Each row is where one point has got to under a steady rotation. How many steps took it there?
The counts run from 0 to 188.
[  0 -15   1  23  -5  -8 -31  16  12  35   6   3  21   3  30  22  41 -12
  -4  30  16  -3  19  16  -3  -2   8 -31  -3 -25  16 -34 -39  35  11 -21
  37 -37 -13  25  14 -17   0 -26   8  -8  -1  17 -13 -11 -21  38 -15 -11
  10  11  -5  26  11  14  -9 -20  17   6   3 -21 -13  28 -20  13 -20]
37
[  1 -12  -1  27  -6  -7 -36  15  17  39  11   6  19  -1  32  21  28 -17
  -4  34  15 -16  21  15  -4   5   0 -34  -5 -37   5 -52 -37  42  -3 -13
  14 -24   1  22  19 -11  -6 -27  15   4  -2  13  -5 -17 -14  38 -16   9
   2  17  -3  21  26  -4 -15 -28   8  -9   1 -16 -27  15 -13  13  -6]
54
[ 11   1   0  24  -1  -5 -19  17  -5  37  19   3   2  -1  25  10  24 -13
  -9  38  20 -17  20  11  -3   0   2 -36   0 -35   6 -55 -23  39  -1 -22
  17 -23  16  33  10  -9 -10 -33  13  17   6  11 -13  -7  -2  36 -19  -3
  -3  37   0  29  25 -11 -22 -24   2  -5  -1 -20 -29  23 -17  -6   1]
188
[  2 -17  -6  26 -15  -4 -38 -13  -4  22  15  14  12 -11  30  27  21   7
  11  43   6   1   8  33  -8  -6   3 -28   3 -22   5 -53 -42  40  -4  -6
  14 -26  11  16   4  -5   6  -5   5  17   9  10   1 -25 -17  36 -15   7
   7   3   4  23  33   7 -24 -17  11   3 -10 -26 -27  30 -25   9 -22]
65
[  9   0  11  10  -5 -21 -46  19  -2  24  11   2  11   0  34  14  30   1
  -2  28   0 -17  27  15   4  -3   3 -28   0 -19   5 -55 -20  41  -7 -11
  17 -27  11  30   4 -12  -8 -33  10   2   4  20 -16 -19 -28  21 -16  11
  13  34   6  32  24  -2 -20 -29   7  -9   9 -23 -22  28 -19   1 -10]
42
[  9  -9   2   9  -7   3 -23 -11   0   9  20  -2  22 -16  39  30  42  11
  20  30  10  12  -1  11  -8  -7   0 -13   1  -3  12 -39 -44  38   6 -19
  28 -32  -1  28  -2 -20  -1 -25  -3  16  21  10 -18 -12 -24  30 -15 -14
   7  10   3  25  15  15 -25  -8   8  24  -6 -20  -9  42 -29   6 -27]
5
[  2  -2   5  16 -10  -5 -29  26  -3  42  12  -5   3   3  36  22  35   6
   3  24  -4 -10   8   6   0   2   4 -35  -1 -30  16 -46 -23  42  -1 -19
  22 -32  11  24   1 -19  -5 -35  14  22  -2   9  -8 -15 -11  38 -21 -11
  -5  23   7  21  19  -3 -25   0  17   9  -3 -27 -29  34 -21   4   4]
174
[  6 -11  10   8  -4  -6 -29  21   2  37   7   5   3  -2  34  14  30   1
   6  34  -2 -10  14  12  -1   3   9 -24   0 -22   0 -47 -35  28  -3 -15
  30 -28  11  29  27  -9   7 -20  -3   5  13  21 -16 -23 -12  28 -17   4
   3  18  -1  26  12   5 -25  -7  21  20  -2 -31 -22  48 -13   6  -8]
162
[  7 -13  -2  29  -5  -3 -20  14   5  31  15  10  12  -6  29  18  27 -17
  -7  50  17  -2  18  25  -4   2   9 -43  -4 -28  15 -34 -37  29   5 -21
  42 -24   7  23  19 -12  -2 -13  10  11   7  20 -14 -21  -9  30 -13   3
   0  10   7  22   9   6 -23 -25  22   3  -4 -23 -21  29 -11  12 -21]
166
[ -4  -2  -2  15 -13  -7 -42   2   0  35   9   7   5  -4  33  33  28  -2
   4  20   6 -20  18  13   7  -7  -3 -27   9 -31  -2 -54 -24  47  -7 -12
  14 -31   7  31  -1 -11  -1 -29   6   5  -3   4   6  -9 -19  41 -28  -5
  11  15   8  24  27   1 -15 -12   9   7   3 -27 -31  21 -25   5  -2]
56
[  4 -11  -4  29  -7 -13 -31   4   2  26  13  14  14  -2  24  15  24 -19
 -12  51  22  -9  26  29  -4  -4   8 -41   0 -27   9 -44 -34  29   4 -18
  34 -27   7  28  13  -6  -1 -11   6   2   4  19 -11 -15 -13  31 -12   5
  11  13   7  26  18   6 -17 -35  12  -6   0 -24 -19  22 -17   5 -23]
167
[  8   7  13   8  -5  -9 -29   0  10  27  25  -8   3 -12  33  33  44   0
   7  26  -3   0   9   8   5 -15  -1 -36  -8 -17   4 -55 -29  38  -5 -20
  22 -29  -3  27  10 -33  -8 -29  -6   8   5  22  -4 -19 -30  23 -22  -3
  13  20  26  23  12   4 -15 -10  13  19  -4 -12 -19  31 -18  17 -10]
143
[  5   2   5  20 -10 -11 -33  17   7  25  20  -5  21  -3  36  30  35  -4
  -1  31   0  -2  15  14   1  -2   0 -41  -9 -25  17 -42 -23  46  -1 -16
  23 -28   1  18  -5 -31 -15 -35  22  14  -5  18  -7 -17 -27  26 -17  -1
   4  18  18  22  17   1 -16 -18  14  -4   2 -13 -20  20 -22  14 -10]
40
[  6 -16   6  17  -9  -5 -37   6  18  18  16   0  32  -9  44  31  37   0
  15  28   4   3   7  12  -6   4  -5 -16  -8 -13  13 -43 -47  46  -1 -11
  17 -29  -8  16   8 -24 -10 -33  16   9  10  17 -16 -20 -31  26  -9   6
  11   8  -3  24  21   8 -19 -24   9   0   2  -9 -11  26 -22  16 -21]
23
[ 13   7  14   7   1 -16 -26  12  -2  26  19  -2   0  -6  26  14  37  -8
  -3  34   4 -12  22  11   5  -8   5 -35  -2 -13  -1 -55 -24  25  -4 -21
  29 -28   9  39  14 -20  -5 -27  -9  -2  14  28 -19 -17 -26  13 -17   6
  13  35  14  30   9  -1 -19 -21   9  13   4 -21 -16  38 -13   1 -10]
29
[ 12 -18   1  23  -6  -5 -27  15  -6  28  13  14  13  -4  34  10  22   3
   4  49   7  -2  10  25 -13   8  10 -27   0 -21  14 -45 -41  35  -1  -9
  23 -23  19  19  13  -2   2 -11  13  25  15  19 -22 -24  -7  29 -10  11
  -3  16  -5  29  22   2 -34 -24  14  -2  -7 -25 -25  40 -16   2 -19]
179
[  9   4   7   5  -3  10 -18  14  11  28  16  -5  10 -10  42  33  41 -12
   8  19  10  -7  10  -8  -1   1  -7 -20  -2 -22   2 -45 -33  38   0 -24
  27 -29  -3  40  15 -25 -10 -48   2   9   9   9 -17  -4 -17  31 -22 -11
   5  19   5  24   7  -1 -20  -7   8  22   3 -16 -10  35 -15   6  -8]
131
[ 12 -11   0  15  -6 -17 -40   1   2   9  11   8  29  -6  34  20  32  -3
   5  36  15   1  24  20  -6  -4   2 -18   4  -4  10 -40 -42  36   4 -15
  30 -29   2  30   0 -11  -3 -26   7  -3  13  19 -28 -13 -32  17 -11   7
  19  19  -3  32  16  13 -21 -36   5  -4   9 -21  -5  33 -22   2 -33]
137
[ 16 -11   7  17   4 -13 -17  -4   5  18  19  -5  19  -7  25  11  43   4
   7  39  17  11  10  15 -10  -9  11 -29  -8  -5  18 -43 -42  32  16 -22
  29 -34 -10  25  12 -20  -2 -19  -5   0  19  24 -28 -16 -24  26  -6 -11
  11  25   1  32  12  16 -15 -24   3  12  -2 -11  -7  37 -18   2 -27]
7
[ -2   3  -1  23 -13 -15 -36   1   3  22  15  -2  17  -3  33  33  38  -2
  -4  28   5  -2  20  20   5 -12   1 -41   1 -23  15 -41 -21  44   4 -21
  26 -35  -3  22  -9 -30 -10 -27  11   4  -5  16  -1 -10 -32  30 -20  -8
  14  14  21  25  19  10 -13 -20  14   3   2 -20 -20  17 -26  11 -15]
39
[  5   0   2  16 -13 -12 -36  11 -22  24  10   7  -1   2  31  18  26  11
   0  34   5 -10  19  17   3  -7  10 -35  12 -18  10 -43 -17  36   2 -19
  30 -32  24  34 -11  -8   2 -19   7  16   6  10 -13 -10 -14  27 -25  -8
   3  26  13  29  19   5 -26 -12  15   7   0 -38 -23  41 -26  -7 -12]
60
[ -4  -6  -1  14 -12 -12 -47   4   0  36   7   7   9   6  30  24  28   2
   1  20   7 -19  21  14   5  -8   1 -26   6 -31   1 -55 -24  46  -2 -14
  13 -34   3  30   0  -6   0 -28   6  -1  -3   6   2 -12 -21  40 -24  -7
  13  22   1  27  31   1 -11 -12   6   4   2 -30 -31  23 -28   4  -2]
172
[ 16  -5   3  19   2 -18 -21 -13   3  12  24  -2  18  -9  20  14  39  -7
   4  45  22   7  14  21  -7 -15   7 -31  -8  -6   8 -48 -40  31   8 -20
  28 -32  -7  29  10 -21  -4 -17  -7  -2  18  25 -24 -15 -27  22  -8  -3
  15  27   5  32  15  14 -11 -33  -2   5  -1 -10  -9  28 -18   5 -28]
124
[ 12   3   7   4   1   0 -20  17   4  26  11   0  12  -4  35  20  42 -12
   0  26  17 -11  20  -3  -1  -4   0 -20   2 -15   4 -41 -31  33   7 -30
  34 -32   0  46  14 -17  -6 -44  -2  -1  13  13 -27  -1 -15  29 -20 -14
   8  29  -1  32   5   4 -18 -14   6  19   4 -23  -9  40 -16   0 -10]
132
[ 14 -12   5  16   1  -2 -16  -2   6  18  21  -6  23  -9  35  20  46   6
  16  35  12  15  -1   9 -14  -2   6 -21  -8  -4  20 -36 -47  35  11 -22
  30 -34  -7  24  12 -22  -3 -24   1  15  19  18 -28 -15 -20  28  -7 -13
   6  14  -1  26  11  15 -23 -12   7  19  -7 -12  -8  42 -21   9 -25]
6
[  3  -7   4  11  -7  -8 -33   6  -7  33   9  11  -2  -6  28  16  32  -1
   0  37   4 -10  20  19  -2  -5  12 -32   7 -18  -2 -48 -30  25   0 -17
  37 -33   9  33  18  -5  12 -13 -13  -1  15  19 -12 -18 -16  28 -20  -2
  12  17   7  28  12  10 -23 -11  21  21   1 -37 -20  48 -16   4 -16]
163
[ -1 -10  -5  28 -16  -1 -36  -2   8  25  15  11  20 -12  36  38  21 -13
   1  36  13  -6  17  23  -3   1  -4 -36  -1 -35   5 -48 -35  44  -7 -13
  18 -23   3  19   2 -20  -8 -21  15  13  -5   7   6 -16 -17  36 -19   7
   7   1  10  18  25  -2 -20 -27  11  -6  -3 -18 -24  12 -21  16 -18]
169
[ 11  -2  -1  13  -2  -6 -30 -17  -6  27  23   3   1 -13  24  18  21   4
  13  32  11 -12  11  15  -5 -13  -3 -21   2 -20 -11 -70 -31  43  -7 -12
  -2 -23  15  33   8  -5  -3 -21  -4  16  17   7  -3 -16 -14  35 -20   4
   8  32   2  28  32  -7 -22 -16  -6   7  -8 -19 -33  29 -23  -4  -2]
86
[ 11  -3   6  14  -6   5 -25  18   9  22  13  10  14 -15  44  30  25 -21
   3  41  10  -5  17   9  -6  10  -4 -26  -1 -18   2 -41 -40  27  -8 -16
  34 -20  13  36  23 -17  -7 -30   8  11  16  20 -21 -17 -11  20 -16  15
   4  11   5  24   6  -1 -30 -28  19  12   1 -23 -14  39  -9  11 -21]
32
[ -1 -17  -1  22 -13   4 -29   9  15  28   7   7  23  -7  41  33  38 -13
   3  32  14   1  12  14  -4   3   1 -25  -3 -25  13 -34 -42  37   7 -17
  36 -32 -10  23  14 -20  -2 -25   9   6   0  12  -7 -13 -18  38 -16  -7
   7  -3   1  20  13  13 -16 -14  22  12   1 -23 -13  28 -19  17 -23]
36
[  7  -3   7  15  -5 -10 -30  23 -12  36   7   3  -1  10  28  10  33   4
  -4  29   7 -15  19  13   1  -4  11 -32   7 -26  10 -44 -18  35   6 -21
  29 -34  13  34   4  -6   2 -29   5  10   4  12 -20  -9 -10  35 -20 -12
   3  32   2  30  16   2 -23 -10  13   7   5 -36 -25  39 -21  -5  -1]
59
